Each path below is one point turned by a fixed rotation once a step. After each direction that follows a path, write how fast that rotation turns it, in degrees per step (0 if it stays still).
Each turn is a multiple of 5 degrees from 10 to 175, or 0.
Each row of a path follows its step; steps can be skipped.
Path 1:
step 0: [-10  -1 -17  -2  13  34 -17 -12  -7   1  14  19   3  -7  14  10   2  -1
 -22  -6  -3  20 -15  -7  24  -5  -7 -24   0  -2  11 -21   3  13  -4  -8
  -5  18   9   1  -4  18   7]
step 1: [-14   9  -5  26  -1 -10  12 -23   9  -7   5   7  30   3 -12  -5  -4  -3
   5  -6  16 -14  -9  17  -1  32  12   1 -11   1  -5  -3  10  13   2   8
 -24  -4   4  27   9   3  -9]
step 2: [  9   6   8   7  11  11   4  -4   0 -22   5   0   4  10  13   6   9  16
 -10 -18 -28   4  10 -13  13 -14   2   0  -8  -8  -3 -21   2  -6   7   2
  -9  20  13  11 -27  38   2]
step 3: [-22  20 -26  12  -7   8 -11   2  13 -13   5 -14  26   6  -5   1 -12  -7
 -12   2  -4  17 -24  10  -6  23  -1 -25   9 -19  12  -3  19  12   5   2
  -8   5   9  -2   2  -8  -6]
step 4: [-11  -5   8  12 -15  -3   3 -25  -4  -7   9  11  -3 -11  23 -11  -4  20
   7 -18   0 -10 -12   3  15  12  22   2 -26   4  -7  -4 -10   6   3   0
 -15  35   7  -1  -5  25   6]
step 5: [ -3   8  -1  -3  23  12  -7  -2  18  -9   2 -12  31  -8   0   8  21 -14
 -15  -9  -9  11 -10 -16   3  20 -14  -1   3   3  20 -23  13   9   8  20
   7  12   6  24   3  11  -3]
step 6: [ -5  10  -9   9 -18 -10   3 -27  -1 -18   0  11 -10  22   8  14 -18  -7
 -19  -1  -5   1  -1   0   4   6   6 -20 -14 -10   3   2   1  16   1 -11
 -46   9   7   8   5  13   2]
step 7: [-11  -5   8   9  14  17  10   8  23 -11   4 -12  19 -11  12  -7   1   7
  -8 -37  14  13 -18  15   2  13   6   1   1  -2 -11 -12  -1   3   1   1
   3   6   5  12 -26  24 -20]
step 8: [  0   2  -5  10   4  -1 -10  -5   2 -29   9   6  17  17 -10  15   4  -5
   8   6 -16 -10 -11  -6   8  12   0 -12   5 -16  11   0   3  18  10  11
 -19  42   1   1  -5  -4  30]
step 9: [-21   3  -6   2 -18   6  -7 -11   2 -11 -13 -17   2 -25   4   8 -11   0
 -19 -14   5  -4  -9  -5  -3   7  24   3 -24 -11  16 -22   9  -3   8  -1
 -11   4  -1   4  -1  27 -31]
step 10: [  4  21   8 -15   8  -2  23   0  19   9  -1   8  23   8  17  -8  -4 -13
  -2 -24 -12  20 -12  -3   9  19   0  -2   5  -1   9   3  -8  13   1   7
 -20  34   8   8  -9   1  19]
Speeds:
[ 0  4  0  2 -3  1  7 -1  1  5  2  7 -1 -1  1 -4 -1  3 -2 -2 10  1 -5 -1
  9  4  1  4  1 -2 -3  2  0 -2 -5 -1 -2  4  0 -2 -3 -8 -9] | 120
[ 6  9 -3 -3 -1 -4  5  1  6 -2 -4 -3 -3  8  4 -2 -5  3 -1 -3 -5  7  2 -1
 -4 -3 -5  2 -2 -1 -2  3  2  2 -1 -1 -3 -7  4  2 -5  1 -3] | 90
[  0   0   1   1   1   2   5   5   1   4   0  -2  -5  -1   5  -1   5   2
   5  -7  -1   2   6   0  -1   7   0  -4  -3   4  -1  -8  -4 -11   3   1
  -2   1  -6   2  -4   2   1] | 140
Path 2:
step 0: [  5 -18   0   6   2  -2  16  10  12   3  10  15  15  16  11  12  -1 -16
 -15 -15 -12  22  -4   9  27 -24 -12   7  25 -21 -19  -3  -5  -1   0 -11
  -3 -14   8 -10 -22  11  -5]
step 1: [-16 -24  10  22  19 -15  22   8  -4  13  15  22   4 -10   5  13  -3   7
  -2 -13  -9 -12 -17 -10 -12 -16   6  14   5 -14   0   3   3  36  -7  -7
  -6   0  -1 -19   9  -2  11]
step 2: [ -4   3  -2   2   4   0  18  10   6   6  -2   0  -5 -26  -7   0  -5 -16
  -5   0  14 -11  -9 -50 -12 -12  -3  -8   7 -20  31  -1  -5  -9  -5 -11
  14  18  11  -7   8  -8  16]
step 3: [ 11   8   7  13  21  16  -8  -9 -15  17   0  -3  -5   6   0  15   7 -15
   6   4   2   5  17 -29  -2 -10 -31 -18   3  21  24  17 -19  -4  16  13
  15  -3  -5   6  -9 -11   3]
step 4: [-17  16  -1   4   4   0  -5   4 -14   3  11  -9  -5  26 -15  15  -4   8
   6  -4   7 -22  -7  10  -4 -10 -19 -20   4  21 -23  20   6 -24  12   2
  15 -23  16 -15  -8   0  17]
step 5: [-27   4  -5  14   2  -2  13   4  -3  -5  -5 -13  19   9  -2   3  11  25
 -26  -2  34  10  -2   3   0  -4  15 -16 -24  11 -14   8   1   6  -6   5
  -4  -3  31  -6 -17   4 -11]
step 6: [-31  -4  18  10 -11  -2 -12  -8  11 -23   6  -6  -2 -12   7  -2 -20   5
 -11  -7  33  11  17  -1 -10  -7  -2  15 -12  21  -8  -6  -4   5 -17  -3
   3  18  -8   6  18 -21 -11]
step 7: [-13   7  15 -13  15   6 -39 -13  29  -6   2  -4  18 -10 -12 -28   5  -7
 -17  12   6 -13   6   2   1   1  -8  -1   5 -11  -2   4  -9  -5  12   3
  13   7 -16  10  26   6 -14]
step 8: [ 22 -25  30 -14   7  15 -10 -12   6   5  -1 -16  -1  13   4  13 -14   3
  -3   8  -4   0  -3  15  10   7   2  -9  -4 -15 -20  -1 -20  -8  10  -3
  24   9 -10   4  -4  35  -8]
step 9: [ -3  -5   7   0  -2  -8   0  18  -4 -13 -24 -12  -8   0  16   1  -5   7
   7  -1  -6  18 -14  26  18  -5   4  13   5  -8  -6  -1  -4  29   9  -1
  27  -8  -2 -34   1  24  19]
step 10: [-23  -1  -6  -5   3  -8   1   3  -6   8  -8  -8  -1 -23 -14   9   6 -13
  -5   1 -11   9   9 -25  24  13  23  13   0  -1  -9 -28  -6  27  -5 -28
  -5  -4  -1 -16  -1   5  20]
Speeds:
[-2 -3  0 -1 -2 -1 -3  4 -4 -1  3  0  4  1 -1 -1 -4 -5  4  4 12  0  2  2
  6  5  1  1 -5 -7 -3  6  4  1  5  3 -2  3 -8  1 -3 -2  2] | 35
[-1  4 -1 -3 -2  0 -2  6  1  3 -1  2 -9  3  7 -1 -2 -1 -5  3  3  7  0 -2
 -4  1  8 -5 -2 -4  0 -2 -5  2 -6  7  4 -1 -1  0  2 -5  6] | 100
[  0   0   2   2   5  -4  -1   0  -5   3  -8  -5   3   0  -5   2  -4   3
   5   8  -2   3  -2   1   3   5   3   0   2   3   5  -3  -1  -6   0  -1
   2  -2   2  -6  -3 -10   3] | 55
[ 2 -5 -4  2  2  3 -2  1 -1 -1 -4 -1 -4 11 -3  5  5 -3  4  1  3  2 -5  0
  6 -7  3  0 -3  1  1  0  3 -4 -2  0  1 -6 -1  2  9  4 -3] | 80
[-2 -4  1  3  2 -3 -3  2  3 -1  4  1  2  1 11 -4 -7  1  4 -5 -3 -1 -3 -2
  7  5 -3  1 -2  8  3  1  2  2  3  1  2 -6  3  5  5 -2  4] | 130
Path 3:
step 0: [ 13 -12   6   1  17   3  11  -8  -6  -2 -24  -9  16   5  -2   8   7  -9
  19   5  -1  -9 -18 -15  16   0  21  10  11  -5  -3   3  -6   6  -5  -2
 -15 -21 -29  14  -6   4  12]
step 1: [ -9 -18 -10  15  -5  -2   5  -9 -11 -19 -12   0   8   7  27 -10   3 -21
   6  25  -2  -3  -4  18  14 -15  -7   7  -5   7   1 -29  -6   5   5   9
  -2  22   4   8   7   0  -2]
step 2: [  4  -8   6 -15  15 -10  -7  13 -20   7 -13   1   7  -5  -1 -11  -5  11
   5   2 -12  -4   0  -8  17 -16  12 -10  -7  15  -4  -5  22  26   5  -3
  -9   4   1  -7 -11  15  33]
step 3: [  3  -7 -14  15 -15   2  11 -11  11  20 -10 -13   6  14  26 -11  -1 -10
  -1 -31 -15  -1  15   5   3  -4   0  -8 -10  -9  14 -20   8  -7   0   3
   7  13   9 -10  -8  13  12]
step 4: [ -1  -6  -2  -9  -1  -4 -11 -10 -15  -8  13   4   0  13 -14  12 -24   9
   0 -16  -7  -9  13 -12   6  16   2  -2  -3  -4  -3   8 -19   3  -6  12
 -19  14  -3   2  -8  31  27]
step 5: [  1 -15  16  -4   9  17   0   2   7 -19  -7   6  -3   1  14 -18 -10  -2
  -1 -34 -17   3   8   7  -1  -2  -5  -1 -12 -21 -11  -5 -12  -8 -13   2
   8  17  -8  10 -18 -13 -17]
step 6: [ 11   5   9  -1  19   1   6  12  -3 -13  22   6  18 -11   6   3   2  11
 -16 -12  15  -5  20   4  16  19  15  15  -5  27  -3  -1  -4 -16   5   2
 -24   6  -5   7  -8   3   1]
step 7: [  1  12  10   2  13  20 -24   2   2   5   1 -14  -9  -3  18 -17  16 -14
  20 -22   0   8  -1  -4  -6  14  -8  10   9   5  10 -11   5   8  12  10
   1   2 -18  28   0 -14   2]
step 8: [-16   5 -18  17   9  -4   4  -2 -13  10   1  10  24  -3  14  -1  -7  31
  -4  13   0  -1  -4   3  -1  16 -13  30   7   3   3  11  19   5  -3  14
 -10  13 -10  14  -5   4  -3]
step 9: [  5  10   5  17 -17  20 -20   5   2  16 -34  -5  -5   6  -8   1  -8  -3
  11  -1   3 -10   4  -3  17   1   0   3   2  10 -34  -1  17   8   3   2
  14   6 -13  13 -10  -2  -4]
step 10: [  0 -20 -10  15  -1   1   9  11  -8   5   9  -7   9 -13  20  20 -16 -12
  -5  13  -4 -22   6   1  12  16  -5  16 -24 -12   0  15   8   6  18  11
  17  -1  -5 -14   0  -1   6]
Speeds:
[ 0  3  0 -5  0  5  7 -3 -1 -6 -2 -4  3  6  2 -1  4 -3  1  0 -9 -2  6 -1
 -6 -3 -3 -3 -2  1  2  1  6 -3  3  4  8 -2 -7  1  0 -2 -4] | 160
[ 1  0 -4  4  5 -2  5 -1  4 -1 -3  1 -4 -5 -2  3 -5 -2  2  5 -1  5  3 -4
  1  4  4  5  8  4  2 -5  1  7  3 -3  6  3 -5  1 -2  1 -6] | 40
[-3  8  2 -4 -3  0 -3  4  0 -3  2  9 -1  2 -3  5  5 -5  1 -1 -2 -5  5  0
  4 -5  2  7  5 -5  1 -2  5  4 -3  1 -4 -3 -1 -2 -6  2  2] | 160
[ 5 -2 -2 -1 -6  0  1  4  4  2  3 -3  0 -4 -7  2 -6  1  0 -1 -6 -4 -2 -5
  1 -1 -4  7 -1 -4 -5 -2 -2 -7 -7  4  8 -1  1  2  1  5  2] | 65
[ 3 -2 -3  2  7 -1 -2  0 -4 -6 -2  0  2  7 -3  8 -2 -6 -5 -1 -1  0 -1  3
  2  5 -1  0 -4 -6 -8 -1 -5 -2  0 -6  1 -3 -4 -3  1 -6 -2] | 70
